X = [149 141 144 121 136 130 132 105 120 101 128 107 117]
X[0] -> 149
X[9] -> 101
X[8] -> 120
X[3] -> 121
X[5] -> 130

a =
[[103 125 125 111 119 123 128 130 140 128 137 121]
 [141 116 116 128 121 138 124 132 148 131 144 122]
 [128 117 112 117 119 120 109 129 144 127 121 128]
 [157 126 119 133 127 131 116 135 127 134 139 132]
 [128 124 115 125 121 104 138 130 131 131 114 141]
 [129 137 144 118 109 138 122 141 140 131 122 133]
 [150 129 120 141 131 120 140 128 116 125 121 142]
 [132 128 120 118 137 151 133 116 146 127 132 132]
 [151 129 130 145 113 135 133 139 134 117 125 131]
 [127 128 146 139 144 142 143 118 119 131 120 127]
 [136 111 131 133 135 102 128 135 134 130 138 124]
 [140 115 122 120 132 146 127 119 109 123 123 137]
 [117 109 118 118 121 118 113 128 140 137 121 121]
 [122 149 123 145 131 110 121 128 119 130 121 125]
 [135 128 137 121 121 122  98 138 128 128 120 128]]
Indices start at 0.
(0, 0): 103
(0, 4): 119
(9, 6): 143
(2, 11): 128
(3, 7): 135
(5, 4): 109
(8, 4): 113
(9, 1): 128
(7, 9): 127
(0, 1): 125
(6, 6): 140
(12, 4): 121
(9, 11): 127
(4, 9): 131
(0, 8): 140
(5, 7): 141
(2, 1): 117
(7, 6): 133
(11, 3): 120
(13, 9): 130
(0, 10): 137
(2, 3): 117
(5, 9): 131
(7, 4): 137
(13, 7): 128
(1, 4): 121
(6, 3): 141
(9, 5): 142
(14, 4): 121
(8, 9): 117
(10, 8): 134
(7, 8): 146
(1, 11): 122
(7, 10): 132
(14, 3): 121
(4, 11): 141
(2, 0): 128
(3, 5): 131
(11, 2): 122

grid =
[[139 133 133 133 144 110 127 143]
 [122 147 144 137 135 140 103 136]
 [146 131 117 140 125 109 130 127]
 [138 146 127 147 124 124 109 126]
 [115 136 144 125 138 141 115 138]
 [146 145 117 151 115 119 113 119]
 [120 131 144 122 146 130 123 144]
 [111 131 137 123 125 150 118 125]
 [123 109 128 111 136 124 149 133]
 [125 126 138 122 145 123 131 143]
 [126 141 127 139 114 142 110 117]]
grid[0,-8] -> 139
grid[-10,2] -> 144
grid[7,6] -> 118
grid[:, 3] -> [133, 137, 140, 147, 125, 151, 122, 123, 111, 122, 139]
grid[3,-3] -> 124
grid[5,4] -> 115
grid[7,-7] -> 131
grid[-9,-4] -> 125
grid[1,7] -> 136
grid[:, 6] -> [127, 103, 130, 109, 115, 113, 123, 118, 149, 131, 110]
grid[:, -7] -> [133, 147, 131, 146, 136, 145, 131, 131, 109, 126, 141]
grid[-3,-6] -> 128
grid[-7] -> [115, 136, 144, 125, 138, 141, 115, 138]
grid[:, 4] -> [144, 135, 125, 124, 138, 115, 146, 125, 136, 145, 114]
grid[5,1] -> 145
grid[0,-7] -> 133
grid[-10,-4] -> 135
grid[7,2] -> 137
grid[-9] -> [146, 131, 117, 140, 125, 109, 130, 127]
grid[5,-2] -> 113
grid[-5,-3] -> 130
grid[7,5] -> 150
grid[8,-1] -> 133
grid[-1,1] -> 141
grid[-4,-5] -> 123
grid[:, -8] -> [139, 122, 146, 138, 115, 146, 120, 111, 123, 125, 126]
grid[:, -3] -> [110, 140, 109, 124, 141, 119, 130, 150, 124, 123, 142]
grid[9,-1] -> 143
grid[:, 2] -> [133, 144, 117, 127, 144, 117, 144, 137, 128, 138, 127]
grid[9,2] -> 138
grid[-9,1] -> 131
grid[10,-1] -> 117
grid[-9,-8] -> 146
grid[6,-8] -> 120
grid[5,-3] -> 119

data = [118 129 130 120 128 102 120 124 130 126 134 127 126]
data[0] -> 118
data[10] -> 134
data[6] -> 120
data[8] -> 130
data[3] -> 120

A = [143 121 125 124 151 119 142 116 119 104 136 102]
A[0] -> 143
A[8] -> 119
A[11] -> 102
A[7] -> 116

W = [146 124  99 140 102 145 148]
W[0]: 146
W[6]: 148
W[-5]: 99

M =
110  134  131  133  133  116  120  103  129  119  139  133  136  120
127  117  123  129  119  109  115  118  115  145  136  119  118  128
112  145  138  132  139  127  131  108  140  107  134  137  145  121
Indices start at 0.
(0, 0)	110
(1, 11)	119
(2, 1)	145
(2, 12)	145
(1, 6)	115
(0, 10)	139
(1, 2)	123
(0, 1)	134
(2, 8)	140
(1, 12)	118
(0, 6)	120
(2, 0)	112

B =
[[129 122 134 136 130 125]
 [114 134 117 106 125 130]
 [131 140 111 126 124 116]
 [134 129 116 116 121 120]
 [116 133 119 117 125 127]
 [112 129 130 113 128 136]
 [133 127 119 119 123 119]
 [118 132 123 130 125 122]
 [123 124 134 126 128 129]
 [142 141 111 137 120 105]
 [119 126 126 124 124 123]
 [124 132 128 127 131 132]]
Indices start at 0.
row 0 col 0: 129
row 8 col 1: 124
row 9 col 0: 142
row 10 col 2: 126
row 6 col 4: 123
row 2 col 1: 140
row 4 col 5: 127
row 3 col 4: 121
row 6 col 1: 127
row 0 col 5: 125
row 6 col 2: 119
row 11 col 2: 128
row 10 col 3: 124
row 7 col 4: 125
row 5 col 3: 113
row 9 col 5: 105
row 8 col 3: 126
row 3 col 0: 134
row 7 col 3: 130
row 11 col 5: 132
row 1 col 0: 114
row 7 col 5: 122
row 2 col 5: 116
row 9 col 4: 120
row 8 col 0: 123
row 7 col 0: 118
